In the data rows, 128 means zero.
Every row has a hidden score. In each pair, how much higher is the second row's than the first's? 10 means about the same, 20 much higher and 0 much lower. The score is a weighted sum of the row's numbers plus the product of two more (or one squared), each taken from its middle value.
[100 138 118 104 118 150 122 116  90 101]
[125 107 160 176 133 126  64  96 120 160] -> 8
[136 117 128 111 120 103 167 154 114 132]
[106  75 171 147 117  99  58  77 100 165] -> 10
[174 124 183 108 130 137 143 113 143 191]
[125 139 116  93 119 132 166 149 112 127] -> 10
[136 147  98 127 109 132 172 192  80 154]
[162 148  79 109 131 125 161 162 197  33] -> 13
[202 164 168 219 163 150  95  96 169 239]
[136  95 109 158 125  83 101 131 147 115] -> 8
[ 83 161 100 118 111 145 176 160  52 132]
[143 153 112 134 130 141 130 150 127 119] -> 5
[118 137  97 179 129 129  90 121 121 132]
[106  56 185 111 117  97  46  44 166 104] -> 16
[134 147 103 153 126 126 136 148 113 138]
[125 123 127 122 132 132 129 122 128 103] -> 10
[113 135 113 144 132 156 106 100 127  98]
[119  97 142 102 108  83 128 141 106 118] -> 10
[147 113 162 152 133 147 102  90 161 116]
[117 167  99 150 148 170 137 145 116 137] -> 1
[118 108 161 170 133 136  58  64 134 133]
[146 148 111 147 125 133 147 154 122 126] -> 8
[148 145 114 162 137 106 131 156 115 151]
[117 106 167 126 127 127 119 102 115 178] -> 11
[135 114 134 128 125 117 119 116 129 134]
[121 150 119  96 132 150 150 125 125 101] -> 11
[129 146 118 130 121 132 163 154 131 124]
[121 123 141  97 128 157 137 116 120 106] -> 7
[148 158  94 134 129 139 135 155 138 108]
[125 139 153 129 142 146 141 130 125 155] -> 11
[129 144 156  85 131 160 140  96 145 104]
[137  93 134 137 117  70 113 133 123 138] -> 7
[134 157  60 167 129 109 164 193 104 135]
[151 130 123 123 127 109 166 172 133 143] -> 11
[129 110 143 112 128 112 117 117 146 121]
[148 161 164 149 148 161 111 107 134 158] -> 12
[118 136 131 102 127 146 146 124 120 123]
[144 117 129 121 120 122 125 132 130 139] -> 7
[135 139  88 123 124 110 165 183  81 153]
[125 133 151 133 127 142 113 117 127 153] -> 17
[118 141 112 162 119 106 114 149  79 168]
[ 99  86 139 145  99  85 109 133  51 180] -> 7
[146 133 139 136 139 132 128 120 145 127]
[115 116  84 110 110  91 155 169  98  95] -> 8
[108  81 142  76 101  71 116 113 121  78]
[110 152 145 132 141 155 130 113 110 146] -> 8
[120  93 186 154 143 134  35  44 165 134]
[119 115 150 100 119 126 145 134 121 136] -> 8
[ 99 102 138  90 113 129 128 118  96 110]
[144 128 121 147 133 120 143 146 127 153] -> 8
[111 142 104 155 128 169 118 114 135 119]
[137 104 119 167 108  90 107 133 138 134] -> 7
[117 122 135 142 135 130 110 122 116 137]
[151  60 170 145 118  63  71  88 167 137] -> 12
[150 131 137 127 144 131 131 120 149 130]
[153  57 197  93 124 112  73  55 213  72] -> 16
[124 126  62 170 129 101 102 154 135 104]
[131 148 120 122 130 138 139 139 116 141] -> 14
[ 82 135 110 147 107 114 103 146  55 152]
[109 175 122 135 146 187 137 117 116 130] -> 12
[142 119 120 179 120  92  79 123 157 148]
[137 126 130 119 126 124 128 136 112 130] -> 9
[129 118 111 152 114  96 123 127 138 121]
[105 139 124  98 130 180 138 121 120 115] -> 7
[118 114 153 135 123 123 118 119  72 177]
[133 123 136 122 139 142 127 114 167 112] -> 11
[157 120 185 131 139 125 136 103 173 171]
[132 151 121 115 123 145 165 152 132 131] -> 8
[123 134 103 132 120 125 138 153 114 124]
[109 118 133 134 116 129 119 125  97 158] -> 9
[131 147 133 130 135 164 107 105 143 145]
[127 148 143 102 143 184 164 113 126 119] -> 11
[ 50 124 139 105 120 150 116 106   0 155]
[129 103 125 125 124  93 133 139 124 130] -> 5
[140 101 139 103 103 102 133 146 140 126]
[135 164 196   0 154 237 196  78 195  73] -> 12
[141 128 123 112 122 130 147 135 145 116]
[100 139 157 116 116 147 155 144  55 186] -> 9
[165  88 197 145 157 137 115 100 172 184]
[157 151 131 150 145 154 111 110 157 126] -> 14
[159 134 181  91 146 147 151 115 170 147]
[171 141 126 163 136 105 136 151 151 177] -> 8
[137 154 107 137 129 122 142 153 130 125]
[132 135 151  98 143 160 148 112 140 119] -> 8
[148 171 140 151 147 160 174 172 116 213]
[ 96  92 147 104 113 125 109  90 101 128] -> 15
[146 154 173 125 138 177 140 112 137 173]
[126 103 146  46 112 112 178 149 107 124] -> 4
[129 124  92 136 126 105 152 164 120 121]
[135 119 141 134 124 126 122 113 121 136] -> 14
[121 137 110 135 136 138 139 132 114 105]
[ 95 103 131 112 118 112 111 110 100 135] -> 12
[150 102 146 143 130  79  89 123 166 139]
[144 159 164 131 159 162 124 108 151 159] -> 10
[127 118 131 113 128 127 128 121 148 111]
[106 145 125 137 126 151 129 139  96 149] -> 9
[145 121 171 125 136 137 117  97 148 162]
[134 128 170 125 133 141 101  89 136 136] -> 12
[156 140 119 161 133 105 120 139 147 146]
[146 119 137 116 127 109 139 126 140 130] -> 10
[115 134 113 115 110 130 141 123 131 106]
[117 137 135 120 128 146 143 128 133 130] -> 8
[ 84 122 108 122 117 131 124 124  63 150]
[ 98 184  57 118 124 147 184 194  67 119] -> 10
[129 111  70 117  93  53 178 214 107 109]
[121 120 189 165 136 156  80  72 121 183] -> 14
[128 111 155 141 132 121  86 115 145 147]
[129 171 115 118 131 179 162 136 100 149] -> 12
[128 133 106 132 116 129 129 139 123 116]
[126 130 115 129 141 118 127 136 128 132] -> 7
[106  96 117 148 120 106 101 122 106 133]
[148 166 145 137 144 176 127 119 172 138] -> 18
[146 141 139 108 134 137 139 125 163 109]
[157 136 104 165 128  99 134 156 168 123] -> 9
[145 143 115 150 127 142 128 146 139 140]
[140  99 127 168 125  82  59  97 143 135] -> 10
[141 124 129 135 126 129 126 118 142 146]
[102 111 124 115 121 117 117 130 117 108] -> 10
[111 163 148  91 122 202 151 112 101 135]
[ 98 173  72 116 130 167 174 165  96  98] -> 4
[112  64 190 145 135  98  30  29 158 125]
[126 138 141 121 133 160 106 100 130 112] -> 6
[180 106 126 210 136  76  68 118 202 135]
[152 123 125 189 126  93 106 142 125 183] -> 7
[110  98 173 112 132 121 116 120  81 170]
[136 122  97 169 128 111 110 136 130 115] -> 11
[151 126 133 108 124 104 146 141 150 118]
[106 143 151 106 138 178 124 101 104 121] -> 10
[103 128 103 126 111 119 105 122 103  87]
[121  80 153  92  99  70 162 166  78 154] -> 8
[110 139 145  87 144 162 142 108 110 125]
[113  89 155 106 123  89  97 110 143 121] -> 14
[117 252  29  65 119 201 255 255  28 133]
[127  94 149  95 107  83 144 138 128 125] -> 19
[118 140 140 126 127 142 123 112 122 124]
[141 134 121 104 135 146 151 132 149 116] -> 4
[153 106 117 186 131  72  72 125 151 160]
[100 120 101 138 119 104  98 126 124  92] -> 16
[136 199  67 102 123 166 237 223  92 130]
[128 130 160  87 139 174 150 104 117 153] -> 9
[126 141 135 134 127 146 141 142  93 155]
[120 154 104 154 142 164 110 119 130 114] -> 11
[108 135 121 169 120 124 117 138  73 160]
[168 124 133 129 132 114 159 158 171 148] -> 8
[147 140 111 179 143 133 110 124 168 131]
[129 148  86 167 151 161  84  99 163  90] -> 8
[107 131 148 113 135 142 135 113 117 146]
[130  44 229 122 127  99  39  10 186 130] -> 14
[127 184  89 181 151 171 127 147 107 163]
[154  89 201 114 132 124  97  69 175 154] -> 16
[150 185  93 136 146 160 168 176 130 134]
[119 148 116 123 124 147 154 142 121 127] -> 15
[161 127 151 158 136 115 115 115 159 159]
[ 93 128 130 138 121 137 140 158  69 176] -> 4
[107  99 144 103 109 128  93  88 135  98]
[138  96 152 126 119 106 109 105 139 132] -> 8
[121 147 121 150 146 134 127 126 130 144]
[129  93 147 123 119  82 102 122 137 132] -> 10
[126 127 106 107 114 119 166 157 107 111]
[126  95 154  90 102 104 148 123 110 139] -> 12
[112 110 110 137 132 125 118 122 123  98]
[103 119 132 125 110 125 131 131  69 169] -> 10
[109 119 139 125 130 134 129 116 100 144]
[ 72 100 114 105 116 121  84  87  96  78] -> 12
[ 92 117 146 124 130 162  69  60 136  95]
[ 67 127  62 133 104 144  87 115  72  70] -> 6
[158 137 130 119 143 111 169 155 133 152]
[160  96 167 122 120 111 113 118 188 119] -> 16
[132 104 162  75 113  97 163 150 129 133]
[128 119 139 101 135 138 139 130 104 124] -> 3
[105 141 128 150 133 155  87 108 118 115]
[125 140 117 102 130 139 167 157 106 138] -> 5
[128 145 138 132 124 132 136 149  86 169]
[141 162  93 224 153 163  69 104 144 151] -> 10
